In the rows, zero is written as 128.
One hidden turn or mirror swaps the rows below in pairs. Which row is each named row swapped with?
The rows were stretched afterwards, more along some directions than others.
j_447: [145  89 110 115 130 114 136 126 115 117 125 128 118 134 123 132 117  98
 103 118 146 145 166 135 134 118 121 126 132 146 125 127]
j_301: [151 131  86 120 144 122 139  97 132 110 142 146 147 105 125 162 117 124
 116 123 133 130 162 139 142 139 110 136 130 139 140 122]
j_97: [125 110 110 123 126 111 115 105 142 116 112 109 135 138 126 102  88 122
 121 101 139 158 148 168 124 130  74 168 100 133 118 116]
j_148: [129 162 163 140 139 143  70 101 126 117 109 120 160 112 138 115  95 138
 148 142 124 147 121 146 129 138 167 140 116 119 155 116]
j_46: [147 109 112 117 120 119 137 135 105 117 126 125 134 134 131 127 124 110
 115 133 151 145 162 133 124 117 120 119 128 153 133 123]
j_810: [154 144  89 127 131 116 143 103 122 118 136 145 150  96 133 159 122 130
 134 128 149 130 149 126 153 157 124 135 135 139 137 128]
j_394: [159  99 103 124 120 111 137 113  99 121 127 128 138 124 130 128 118 116
 111 118 142 140 153 133 137 122 116 130 138 152 133 129]
j_431: [140 169 129 129 128 105 141 126 132 130  97 133 114 150 132 117 129 132
 163 137 152 184 139 151 139 135 128 127  94 121 125 126]
j_551: [112 148 123 138 144 106 134 111 120 144 117 131 167 139 138 102 132  93
 120 104 148 127 146 121 140 109 140 105 120 128 131 143]
j_818: [166 167 117 136 133 125 171 101 111 102 129 145 137 106 131 179 183 153
 161  96 119 128 127 136 149 149 150 134 138 121 134 122]
j_651: [138 121 110 162 159 137 125 136 111 119  95 127 133  91 139 127 103 132
 165 154 107 144 129 111 141 130 166 152 123 134 151 117]
j_929: [109 155 126 140 149 104 136 103 114 143 128 126 164 130 136 100 144 103
 117  96 148 128 128 111 144 109 145 100 121 134 137 152]
j_850: [ 97 127 135 132 155 113 102 139 142 110  92 127 129 113 148 101 143 122
 142 135 141 137 115 100 137 142 143 134 131 133 139 143]
j_218: [120 167 159 134 131 133  82  94 129 125 100 104 160 121 132 123  95 140
 148 154 126 153 124 160 118 143 167 131 101 126 156 111]
j_539: [133 131 119 135 104 119 105 113 137 125 117 143 156 122 120 126 117 120
 125 124 130 135 104 126 133  90 143 116 136 145 106 150]
j_51: [112 109  96 123 127 131 137 127 159 151 101 132 138 154 126 119 120 107
 142 168 135 118 150 160 124 117 117 113 107 123 121  98]
j_564: [127 163 159 144 139 143  77 101 131 118 114 121 153 116 138 114 101 134
 142 155 133 146 127 144 124 130 160 133 117 124 154 110]
j_141: [140 130 124 125 102 120 112 110 135 126 114 140 154 127 118 133 119 124
 129 125 115 122 102 133 142 101 156 113 144 135 107 148]
j_221: [119 109 134  76 119 101 134 111 114 115 106 108 128 148 108 134 114  95
 118 145 123 162 126 184 129 112 118 114 118 123  95 120]
j_146: [103 116 122 137 112 119 126 151 149 131  92 156 113 151 126 140 133 122
 149 120 149 127 103 117 131 119 130 159 157 129 139 111]
j_580: [133 164 135 124 117 117 137  78 109 134 149 152 151 134 109 164 144 126
 107  80 127 128 147 131 134 100 127 130 125 156 133 159]
j_754: [143 133 134 132 128 121 120 124 100 130  85  99 134 117 130 137  81 129
 150 124 110 142 121 137 167 154 158 162 134 107 167 113]
j_194: [115 119 139  88 113 132 122 121 132 134 103 123 100 146  99 155 110 134
 127 141  99 135 128 152 134  83 133 134 110 119 113 128]
j_36: [157 162 114 135 139 113 176 101 115  93 135 146 154 111 135 156 192 159
 155  85 122 125 123 149 149 145 134 134 135 120 125 128]
j_575: [109 140 123 118 151 124 150  89 112 110 139  97 127 128 139 112 145 114
  85 124 129 124 155 166 105 139 117 102 128 116  88 120]
j_925: [115 133 120 112 151 126 151 103 104  99 131  94 128 126 145 112 147 112
  92 119 124 131 140 155 104 142 115 107 127 115  93 123]
j_954: [119 104 106 127 101 114 147 153 136 119  98 152 122 168 127 155 158 119
 142 115 137  98 116 122 127 126 139 132 159 143 132 108]
j_936: [117 105 134  98 107 130 124 129 150 144 106 143  89 152 104 160 111 135
 132 144 101 127 117 145 128  80 123 134 123 122 120 131]
j_227: [118 117  95 120 121 129 127 145 159 152 101 130 136 154 131 113 121 117
 158 156 144 114 145 154 125 131 114 121 109 120 124 101]
j_643: [134 126 104 129 142 133 139 137  99 123  88 104 103 114 129 148 138 142
 149 113 108 125 138 129 168 147 147 164 130 135 151 122]
j_179: [110 118 145  94 130 134 122 132 155 140 100 135  85 149 104 150 109 131
 134 148 110 139 123 144 125  79 120 138 116 113 119 125]
j_123: [123 104 121 143 114 126 140 144 140 113  97 148 117 144 120 155 141 124
 134 121 138 119 106 118 140 109 145 139 163 131 131 123]
j_190: [117 116 132  99 114 132 123 118 153 143 106 138  97 150 104 151 110 139
 129 144 101 134 127 158 133  77 119 137 124 110 115 128]
j_20: [117 106 113 144 110 129 134 149 136 127  99 158 114 146 128 154 143 134
 153 133 140 114 107 109 135 123 144 145 162 141 149 114]
j_358: [100 142 133 135 147 110  99 130 143 109  97 129 143 111 143 105 134 123
 141 131 142 137 117 100 125 142 134 146 128 138 144 147]
j_335: [142 175 129 135 132 111 139 124 125 127 110 136 122 145 124 131 129 132
 165 125 143 173 141 150 145 129 138 135 103 124 132 128]
j_583: [135 127 108 168 164 130 131 132 107 116  92 129 153 101 146 116 102 134
 167 155 114 142 132 113 144 129 165 145 109 141 158 123]
j_592: [157 155 118 135 138 121 161  90 113  92 140 152 158 101 141 159 181 147
 154 100 121 127 123 151 140 146 136 129 137 121 130 129]
j_896: [113 130 121 137 147 117 103 135 145 104  93 127 136 112 147 103 136 120
 141 134 142 131 119 105 131 159 136 146 142 131 138 138]
j_620: [136 131 118 134 109 126 106 114 139 123 123 143 168 124 109 126 106 124
 116 127 123 132 108 127 139  85 143 117 141 143 114 152]
j_931: [146 139 102 134 143 125 138  97 120 117 152 145 163  89 131 152 127 132
 119 135 145 125 152 119 140 146 120 121 121 142 141 132]
j_239: [147 118 115 120 118 117 119 128  97 127  83  98 140 126 116 132  69 109
 141 124 115 141 124 135 166 146 154 152 144 119 161 112]
j_917: [119 111 140 111 156 128 128 109 110 117 132 130 118 135 129 142 137  94
 114 119 121 135 170 147 129 125 150 125 133 102  88 107]
j_766: [103 132 119 129 142 114 100 142 154 104  93 116 142 121 137  99 130 116
 134 137 144 134 124 112 128 148 128 135 134 135 133 134]
j_753: [157 152 120 137 148 116 156  97 104  87 136 137 164 102 142 157 167 150
 146  97 130 127 128 158 140 161 138 135 126 130 140 123]
j_584: [168 148 123 146 138 117 170 103 113  91 133 152 149 104 140 153 181 140
 154  90 119 132 123 130 151 131 145 132 136 118 135 134]
j_298: [130 113 113 121 114 108 119  98 130 132 106 103 119 126 126 107  93 126
 122 114 144 164 140 171 126 146  79 160 107 124 119 107]
j_692: [128 170 123 130 139 110 139 128 136 130 113 125 123 144 126 105 129 130
 157 132 157 174 149 153 135 140 125 125  92 131 124 131]
j_863: [111 130 114 116 154 132 153  98 102  98 137 100 129 134 138 124 148 101
  82 119 121 117 151 152 104 128 119 110 141 126  87 118]
j_841: [140 142 104 131 141 128 138 134 102 124  92 110  99 124 127 143 129 140
 150 105 113 138 149 133 171 158 141 177 132 122 142 124]
j_625: [100 126 137 129 140 117 106 142 148 114 108 137 127 119 139 109 146 125
 133 136 149 130 115  99 120 145 122 138 129 138 136 143]
j_794: [129 159 158 135 137 137  76 103 138 120 105 118 160 124 129 110  96 134
 144 155 126 154 123 153 128 130 161 139 110 119 155 112]
j_662: [104 128 132 126 139 113 105 135 147 114 105 133 130 130 136 109 144 111
 127 134 143 137 123 110 123 149 127 134 129 132 132 143]
j_477: [152 136  95 133 138 122 143  87 118 112 144 153 163  94 136 162 127 124
 121 126 142 122 151 121 142 140 124 125 133 148 140 132]
j_410: [154 132  88 123 125 116 151  97 121 115 147 157 155 107 129 158 120 125
 127 126 144 124 151 135 140 152 107 124 135 140 133 122]
j_852: [108 114 119 132 132 106 117 101 149 116 108 111 131 134 124 104  94 123
 116 128 147 170 135 162 109 114  82 166 114 131 119 103]
j_756: [135 127 114 157 161 126 133 132 103 114  91 123 148 103 138 116 108 128
 166 152 107 152 128 121 141 131 168 145 115 130 151 116]
j_805: [120  98  96 130 113 126 136 122 152 156  94 132 129 145 131 124 122 111
 146 167 133 114 149 157 127 120 118 113 114 129 126 100]
j_110: [119 118 128 136 119 126 144 153 127 112 101 151 128 151 121 159 149 137
 149 124 140 119 108 114 138 120 145 146 152 137 141 117]
j_245: [120 100  91 132 117 127 139 129 150 162  93 134 131 147 134 124 119 111
 155 155 133 113 150 151 131 129 124 115 112 130 128 101]
j_764: [113 120 140 107 110 127 123 126 142 148  94 132  89 150 100 157 114 140
 140 135 101 134 115 142 136  80 130 147 115 121 128 131]
j_675: [138 126 107 163 156 128 128 130 113 116  88 116 143  97 140 115 108 128
 163 143 102 148 129 115 143 142 166 149 113 135 149 124]
j_842: [103 120 141 112 164 131 118 125 124 123 129 133 115 140 133 127 130  81
 116 125 146 141 166 130 120 106 138 119 135 113 103 102]
j_291: [149 135 131 128 122 120 109 118 107 136  83  90 135 114 126 124  70 124
 143 117 113 146 123 136 171 154 159 159 132 115 167 118]
j_521: [110 119 122 111 140 117 145  92  90 102 134 102 121 129 131 127 140 114
  86 113 112 122 141 154 102 138 115 125 126 129 101 125]
j_719: [121 151 125 137 129  96 137 115 130 147 118 138 162 145 137 108 143 105
 134  93 148 128 133 122 147 112 137 109 128 126 136 145]
j_360: [137 163 140 134 135 115 140 127 130 130 108 135 120 146 136 116 130 132
 169 147 138 178 139 147 139 136 136 130  97 116 134 128]
j_426: [157 152 125 134 142 110 154 106 114 108 124 152 144  97 143 156 165 139
 167  96 132 148 124 141 158 145 145 148 135 115 141 121]
j_530: [103 125 123 139 144 119 109 153 152 127  97 125 123 115 141  99 137 124
 142 147 146 132 119  98 126 155 128 138 131 139 142 137]
j_743: [153 148  96 125 135 122 134  93 116 105 143 146 166  97 131 159 122 129
 115 127 137 132 153 133 140 132 123 121 131 143 132 128]
j_716: [148 102  90 106 125 101 146 126 108 113 131 127 130 144 126 134 121  94
 110 107 156 139 164 143 139 123 113 117 141 156 116 124]
j_122: [136 172 123 136 108 119 139  83 106 132 156 156 160 138 111 159 153 124
 106  86 145 119 147 132 125 116 130 116 138 165 133 145]
j_796: [103 131 104 128 147 116 135 135 128 143 129 143 105 154 123 105 118 121
 125 139 150 146 141 126 120  99 113 136 124 139 135 104]
j_508: [115 140 111 108 135 131 156  98 118 111 141  91 114 128 133 122 157 122
  82 120 127 119 149 170 102 141 109 106 132 122  83 120]
j_897: [153 141  85 122 140 115 151 101 125 103 136 144 149 101 134 160 133 126
 127 124 145 133 161 140 146 151 117 125 133 140 129 120]
j_646: [123 110 134 107 157 124 135 127 124 107 138 140 120 132 132 129 145  94
 124 135 139 146 153 143 127 114 124 133 141  91  83 100]
j_317: [127 126 118 123 108 121 112 120 142 130 120 140 152 134 112 127 113 119
 121 125 130 129 100 131 138  86 141 115 141 140 106 144]
j_102: [136 127 113 161 165 137 137 136 109 119  98 122 143  95 139 117 120 133
 160 153 100 142 127 107 152 129 173 138 116 129 148 128]
j_922: [126 110 135  77 119 100 152 122 120 124 105 110 108 151 109 143 124  98
 127 138 128 166 133 180 135 118 111 114 117 120  98 118]
j_860: [135 123 118 133 116 130  98 116 137 124 127 147 161 119 113 134 106 118
 114 122 125 127 112 121 138  86 146 121 141 142 111 151]
j_49: [115 130 124 146 122 130 126 150 143 117  98 151 124 142 122 148 147 144
 149 118 151 124 103 109 128 117 127 155 143 141 145 129]
j_183: [141 162 125 134 137 107 142 128 128 118 105 136 122 142 137 121 134 132
 167 136 139 175 140 154 138 139 136 126 101 122 128 128]
j_656: [150  96 113 110 114 111 134 132 110 122 115 120 131 139 132 121 108 107
 122 131 145 144 155 134 141 116 116 122 126 144 133 123]
j_137: [105 140 117 126 141 115 133 135 127 138 127 144  98 157 122 111 127 130
 119 126 148 150 139 128 120  94 109 139 125 129 130 110]
j_172: [122 126 114 102 139 122 153  93 116  93 140 101 120 138 131 122 148 100
  77 102 120 129 155 168 109 131 101 115 124 117  79 126]
j_568: [150  95 102 111 119 113 142 133 116 128 126 129 127 137 128 128 115 104
 112 124 152 140 152 131 129 122 116 111 144 145 127 123]

j_317 pairs with j_756
j_897 pairs with j_625
j_860 pairs with j_675
j_842 pairs with j_298
j_36 pairs with j_110
j_656 pairs with j_575
j_917 pairs with j_97
j_764 pairs with j_335
j_239 pairs with j_929
j_183 pairs with j_936
j_805 pairs with j_564
j_530 pairs with j_743

